Here are some points:
c(-21, 17, 14, 17, 11, -10, -13, -6, -8, 57, 62, 42, 61, -39,
  -9, 16, -17, 25, 26, 17, 49, -44, 38, 15, -10, 72, -20)
c(-3, 8, -34, -12, 3, -34, -8, -64, 20, -25, 33, 26, -19, 19,
  -8, -33, -35, -1, 9, -38, 22, 13, -6, 30, 12, -8, 34)
c(25, 8, 25, 15, 20, 7, -25, 8, -4, 57, 7, 38, 76, -41,
  -12, -29, -2, -9, 38, 9, 44, -46, 28, 12, 3, 54, -43)
c(20, -14, -24, -66, 15, -19, -19, -14, 27, 49, -13, 42, 32, -51,
  2, 35, -18, -7, 10, -6, -29, -22, 27, 57, -46, -4, -36)
c(38, 58, 3, 1, 7, 1, -23, 25, 47, 11, 5, 22, -49, 21,
  -9, -22, 0, 21, -56, 0, -19, 50, 61, 28, -28, -16, 35)
c(37, -4, -21, 29, 66, 8, -5, 7, -17, -12, 3, 72, 49, 35,
  -42, 16, 13, 63, 11, 11, 11, 54, -14, -40, 28, 9, 2)
c(8, -2, 47, 52, 36, 2, -27, -2, 6, 74, -23, 46, -54, -12,
  -53, -9, 18, 51, -23, -10, 8, -19, 23, -38, 6, -5, -6)
c(-67, -19, -7, 29, -25, 15, -15, 40, -36, -24, 55, -45,
  -95, 9, 29, -29, -2, -8, -34, -42, -19, 9, -56, -100,
  -3, 31, -24)
c(6, 6, 3, -2, -39, 32, -29, 7, -12, -28, -10, 18, -15, -31,
  -29, -60, -5, -38, 15, 12, 25, 22, -29, 22, 84, 0, -30)
c(3, 1, 7, -17, -57, -5, 4, -3, 15, -82, -18, 1, -26, -31,
  -25, 12, -27, 0, -12, -29, 26, 16, -55, 84, -17, 10, 33)
c(57, 17, 18, 18, -85, -13, 55, -18, 8, -32, 2, -18, -8, 0,
  57, 6, -39, 10, 41, 35, -19, -16, -4, -21, 44, -48, 42)
c(36, 2, -18, -39, 2, 53, -1, -9, 3, -14, 5, 92, 69, 33,
  1, -45, -25, -8, 14, 9, 28, 16, -28, 30, 63, 1, -4)
c(2, 27, 0, 69, -21, -13, -8, -60, -6, 3, 23, -25, -79, -40,
  47, 15, 12, 59, 17, 35, -46, -31, 9, 25, 54, 2, 10)
c(10, 17, -54, 9, 68, 14, 11, 74, -36, 7, 57, 15, 35, 0,
  7, 50, 24, -19, -21, -27, -15, 5, 17, -8, -43, 7, -12)
c(18, 14, 26, -36, -49, 5, 37, -46, -11, 17, -46, 10, -20, -46,
  53, 5, -42, -23, 39, -27, 21, 6, -2, 13, -46, -33, -15)
c(32, 25, 44, 7, 20, -7, -51, 14, 49, 33, -20, 35, 12, 38,
  -51, 4, 20, 16, -41, 29, 25, 21, 60, -2, -29, -9, 4)
c(42, -4, -17, -35, 16, -16, -11, -10, -9, 6, -43, 9, 23, 24,
  9, 34, 37, -55, -10, 23, -5, -5, -2, 43, -63, -32, -23)
c(-33, -47, 3, 54, 4, -61, 9, -14, -51, 1, -47, -62, -7, 3,
  42, -23, 24, -37, -50, -1, -27, 2, -56, -77, 28, -3, -8)
c(0, 2, -19, 6, 51, -10, -29, -29, -23, -32, 8, 77, 74, 65,
  -28, 15, 5, 55, 37, -6, 16, 13, -20, -17, 41, 11, -13)
c(10, -15, -9, -74, 18, -12, -29, -8, 17, 32, -13, 47, 43, -51,
  -11, 31, -13, 5, -2, -4, -41, -26, 11, 29, -42, -13, -50)
c(-17, 19, 15, -62, 34, 42, -9, 80, 4, -12, 17, -40, -19, 2,
  -7, -30, 4, -60, -9, -23, -6, -11, -2, 13, -28, 16, -13)
c(-43, -49, 31, 49, 3, -10, -34, 14, 27, 0, -32, -5, -14, -27,
  -32, -34, 58, -4, -43, -50, -5, -10, 21, 35, -43, 71, 31)
c(0, -24, 9, -15, -33, 32, 23, -29, 30, 18, -10, -39, -19, -26,
  19, 45, 28, 37, -15, 48, -73, -1, 36, -13, 52, -60, 26)
c(-60, -18, 43, 8, 36, -42, -13, 7, 18, 0, -41, -11, -34, -18,
  -16, -19, 14, 3, -7, -14, 13, -44, 27, 35, -38, 66, 13)
c(-10, -12, 49, -42, -41, -4, 45, -29, 15, -88, -44, -10, -7, -8,
  4, -3, -34, -41, 12, -20, 26, -3, -28, 12, -26, -4, 47)
c(-57, 4, 47, 12, 32, -36, -11, -1, 29, 6, -26, -9, -23, -21,
  -11, -29, 13, 7, -22, -16, 15, -46, 23, 37, -44, 74, 24)
c(21, 22, 19, 12, -84, 14, 49, 51, -6, 54, 35, 20, 7, 1,
  35, 22, -46, -3, 5, 47, 53, 4, 5, -22, 12, 9, -34)
c(-22, 16, 1, 48, -3, 12, -2, 72, -33, 1, 17, -66, -92, 4,
  -13, -31, -11, 15, -17, -4, -31, 16, -27, -70, -9, 2, -13)
c(-6, -17, 6, -4, 20, -16, -25, -8, -19, -13, -11, 54, 84, 63,
  -48, -8, 2, 44, 32, -3, 25, -22, -7, -23, -12, 9, 20)
c(6, -15, -1, -78, 23, -17, -22, -11, 10, 46, -13, 43, 41, -47,
  -2, 51, -20, 7, -3, -8, -31, -29, 13, 35, -25, -17, -33)
c(36, 15, 24, 20, -81, 11, 47, 57, -20, 42, 18, 10, 14, 0,
  26, 24, -53, 5, 20, 49, 46, 21, -3, -24, 10, 15, -50)
c(-5, -13, -5, -16, -39, 30, -34, 7, -3, -20, -28, 11, -5, -24,
  -30, -80, -18, -39, 17, 16, 23, 29, -46, 13, 76, -9, -27)
c(82, 43, -52, 37, -19, -13, 28, -33, 6, 12, 29, 33, -33, 30,
  67, 13, 47, 30, -6, 77, -65, 4, 59, -9, 54, -68, 21)
c(-52, -21, 33, 77, 7, -34, -43, 6, 22, 15, -21, -33, -13, -17,
  -31, -9, 36, 13, -27, -36, 6, -21, 31, 72, -46, 67, 20)
c(-49, -46, -17, -39, 48, -25, 9, 29, 27, 17, -9, 15, 38, -68,
  -18, 13, 4, 0, -23, -7, 2, -32, 0, 8, 9, 14, 6)
c(9, 23, 46, 40, 69, -71, -69, 1, -25, 6, -4, 34, -2, 16,
  -40, -10, 7, 51, 44, -9, 42, -11, 10, 0, -19, 28, -19)
16 more points follow, each with its number after it:
c(9, -7, 0, 3, 4, 49, -27, 50, 25, -10, -20, 82,
  38, 45, -108, 35, 51, 25, -45, 29, 20, 43, 26, 23,
  -11, -10, 13) 0
c(-48, -35, 17, -23, 11, 22, -54, 33, 38, 8, -28, -45, 9, 4,
  -15, -6, -20, -60, -28, -51, -30, 17, -28, 41, 12, 4, -21) 1
c(36, -3, -35, 29, 58, 4, -4, 7, -9, -10, 8, 75, 43, 42,
  -36, 15, 18, 51, 8, 12, 13, 56, -5, -43, 26, -7, -4) 2
c(-37, 15, 18, 29, 14, -2, -48, -44, -39, 12, -33, -14, -44, -15,
  -18, -24, -27, 37, -11, 10, -3, 3, -43, -72, 18, 15, -11) 3
c(45, 15, 27, 14, -84, 16, 58, 30, -7, 30, 0, -18, 33, -4,
  32, 24, -48, -3, 24, 59, 53, 2, 13, -30, 8, 27, -55) 4
c(-51, 12, 15, 50, -32, -4, -19, 5, -30, -21, 15, -56, -73, 14,
  33, -29, -27, 4, -35, -31, -23, 0, -12, -88, -7, 22, -23) 5
c(58, -10, 18, 1, -102, 16, 94, 2, 47, -25, -36, 2,
  -34, -1, 37, 9, -2, 16, 4, 49, -47, -53, 18, -33,
  71, -67, 43) 6
c(51, 24, -6, 74, 39, -14, 14, -57, -45, 38, -19, 33, -25, -33,
  43, 5, 80, -1, 12, -25, -25, -30, 36, 19, -53, 8, -26) 7
c(22, -10, -16, 10, -35, 35, 45, -15, 6, -28, -11, -6, 26, 31,
  2, 31, 31, 34, 3, 37, -32, 21, 5, 8, 14, -46, 69) 8
c(25, -19, -16, 5, -35, 27, 50, -6, 10, -26, -9, 2, 20, 31,
  1, 25, 25, 25, 2, 39, -37, 15, 7, -13, 24, -44, 77) 9
c(-12, -11, -17, 19, 15, -12, -13, 0, -34, -91, -38, -83, -41, -8,
  -90, -8, -11, 2, 42, 6, 20, 9, -61, 43, 19, -26, 48) 10
c(-3, -16, 27, 4, -49, 11, 27, 5, 18, -73, -42, -21, 7, -6,
  -26, 8, -17, -28, -3, -37, 18, 24, -26, 42, -32, -3, 37) 11
c(-2, 25, -6, -48, 25, 36, -16, 89, 1, -16, 4, -13, -28, -11,
  -9, -26, 12, -36, -10, -1, 6, 6, 5, 14, -6, -5, -20) 12
c(-31, -5, -20, 8, -31, 14, -20, -19, -36, -47, 35, 31, -4, -28,
  5, -11, -12, 13, 18, 25, 25, 41, -23, 23, 55, 53, -31) 13
c(-31, -21, -6, -15, 15, -35, 20, 0, -17, -29, 35, -46, 41, 15,
  -41, 3, -7, -7, 37, -35, 26, -41, -27, 30, -20, -25, 42) 14
c(43, -14, -26, 12, 63, 6, -2, 7, -17, -10, 3, 71, 48, 42,
  -26, 2, 24, 57, 11, 1, 4, 65, 6, -29, 22, -1, 2) 15
Which three of these numbered points are nearest to each point below, looking only along the 8 directions in which the first points spread most? Their numbers follow each, nearest first.
c(-35, -1, 7, -33, 29, -26, 8, -11, -32, -100, -44, -73,
  -53, -13, -68, -25, -24, -7, 53, 47, 29, -4, -71, 8,
  26, -29, 53) > 10 11 14
c(-36, -34, 5, -34, 15, 21, -55, 36, 36, 10, -33, -53, 16, 2,
  -24, -14, -14, -58, -29, -46, -22, 19, -31, 50, 10, 7, -17) > 1 12 14
c(-50, -61, -28, -37, 1, -24, -1, -45, 16, -16, 22, -7, 48, 18,
  -29, 8, -22, 2, -2, -50, -36, -2, -44, 5, 2, 6, 24) > 14 10 1
c(-18, 1, 7, -19, -34, 27, -45, 19, -14, -27, 5, -10, -8, -16,
  -11, -64, -31, -51, 20, 3, 32, 12, -60, 5, 74, 11, -29) > 13 1 10
c(30, 38, 16, 4, -74, 10, 41, -58, 4, -37, -31, -71, -29, -12,
  80, 22, -29, 40, 53, 42, -9, -9, -9, -4, 34, -48, 26) > 6 9 8
c(47, 40, -33, 18, 17, 22, 22, -36, -21, 43, 47, 53, 43, -2,
  86, -6, 26, 20, -18, 56, 21, 64, 67, -10, 47, -2, -28) > 2 9 15
c(-8, 18, -7, -55, 24, 46, -15, 83, 7, -22, -1, -15, -34, 3,
  -14, -28, 9, -49, -13, 0, 2, -9, 9, 16, -16, 8, -11) > 12 1 11
c(-21, -20, 26, -18, -14, -46, 55, 11, 40, -10, -53, -17, 29, -17,
  33, -23, -48, 2, 17, -27, -9, -57, -17, 7, 20, 11, 21) > 14 11 13
c(-17, 23, 7, -49, 43, 45, -12, 79, -4, -33, 20, -39, -41, -2,
  0, -35, 11, -77, 3, -26, 4, -12, -6, 12, -37, 4, -18) > 12 1 11
c(47, -9, 14, 8, -110, 8, 90, -3, 66, -5, -34, 2,
  -35, -6, 39, 13, -7, 16, 18, 49, -45, -36, 38, -35,
  63, -67, 43) > 6 9 8
c(-28, -35, 22, 96, -14, -13, -3, -9, -21, 3, 16, -29, -27, -1,
  -32, 5, 39, 10, -14, -45, 23, -2, -7, -15, -53, 47, 11) > 3 5 14
c(32, 3, 15, 14, 25, 0, -15, 17, 0, 42, 1, 37, 72, -44,
  -9, -37, -16, 2, 52, 13, 51, -50, 38, 10, 9, 53, -36) > 13 4 7
c(-89, -75, 7, 35, -22, -10, 0, 0, -23, -26, 7, -54, -76, -4,
  18, -48, -3, -38, -45, -42, -11, 10, -75, -73, 28, 42, -22) > 5 3 10
c(-3, -48, 23, 22, -53, 40, 46, 5, -3, 33, 6, 46, 75, 34,
  10, 14, 46, -11, -43, 40, 18, 66, 38, -55, 10, 0, 0) > 2 13 9
c(13, 7, 31, 35, -35, -14, 50, 36, 23, 2, -62, -68, -7, -9,
  31, 19, -22, -9, 5, 20, 39, -14, -11, -27, 2, 34, -24) > 4 5 3
c(-44, -37, 9, -14, 22, 22, -66, 41, 37, 5, -32, -39, 12, -1,
  -31, -5, -13, -42, -15, -46, -48, 26, -38, 48, -1, 24, -25) > 1 12 14
c(30, -37, -4, -7, -39, 18, 60, -37, 4, -37, -2, -13, 18, 42,
  13, 10, 12, 10, 5, 33, -36, 45, -7, -32, 32, -87, 68) > 9 8 6
c(-25, -7, 22, -8, 16, 46, -15, 41, 14, -12, -3, 52, 16, 45,
  -77, 39, 35, -1, -44, 28, 16, 27, -7, -6, -8, -14, 13) > 0 12 15
c(50, -13, 22, 4, -102, 18, 71, 3, 45, -3, -46, -6,
  -30, 3, 41, 5, -7, 4, 20, 42, -26, -44, 15, -28,
  58, -62, 41) > 6 9 8
c(-26, -32, 12, -39, 2, 27, -72, 22, 44, 13, -29, -57, 14, -5,
  -13, 4, -10, -47, -19, -38, -31, 19, -34, 48, 12, 17, -27) > 1 12 14
c(-40, -45, -1, 66, -5, -56, 6, -8, -38, -5, -31, -57, -27, 7,
  34, -23, 30, -41, -42, -10, -35, 8, -48, -74, 16, 8, -15) > 5 3 10
c(-1, -32, -36, 5, 15, -25, -47, 25, 12, 10, -8, -11, 24, 2,
  2, 31, 2, -5, -64, -6, -54, 45, -19, 74, -14, 10, 1) > 1 12 14
c(-24, -38, -2, 20, 11, -12, -9, 30, 4, 43, -22, -92, 27, 0,
  4, 42, -11, 6, -44, 15, -19, 23, -1, -18, -4, 24, -25) > 3 7 5
c(10, 6, 26, 32, -40, -6, 34, 42, 21, -3, -64, -78, 0, -3,
  27, 25, -23, -7, -9, 6, 36, -19, -3, -36, 5, 36, -20) > 5 4 3
c(34, 21, 11, -22, 41, -13, -37, 14, 26, 63, -3, 64, 34, 15,
  -63, 15, -13, 28, -5, 24, 28, 1, 68, -37, 11, -16, -29) > 0 15 2
c(34, 11, 34, 3, 30, -5, -27, 13, -2, 41, -5, 36, 59, -29,
  -21, -40, -6, -3, 50, 6, 42, -49, 32, 4, 8, 62, -48) > 13 7 14
c(53, 4, 5, 63, 51, -19, 14, -60, -34, 20, -23, 40, -25, -22,
  39, -1, 80, 15, 3, -13, -11, -28, 32, 34, -37, -1, -34) > 7 8 9
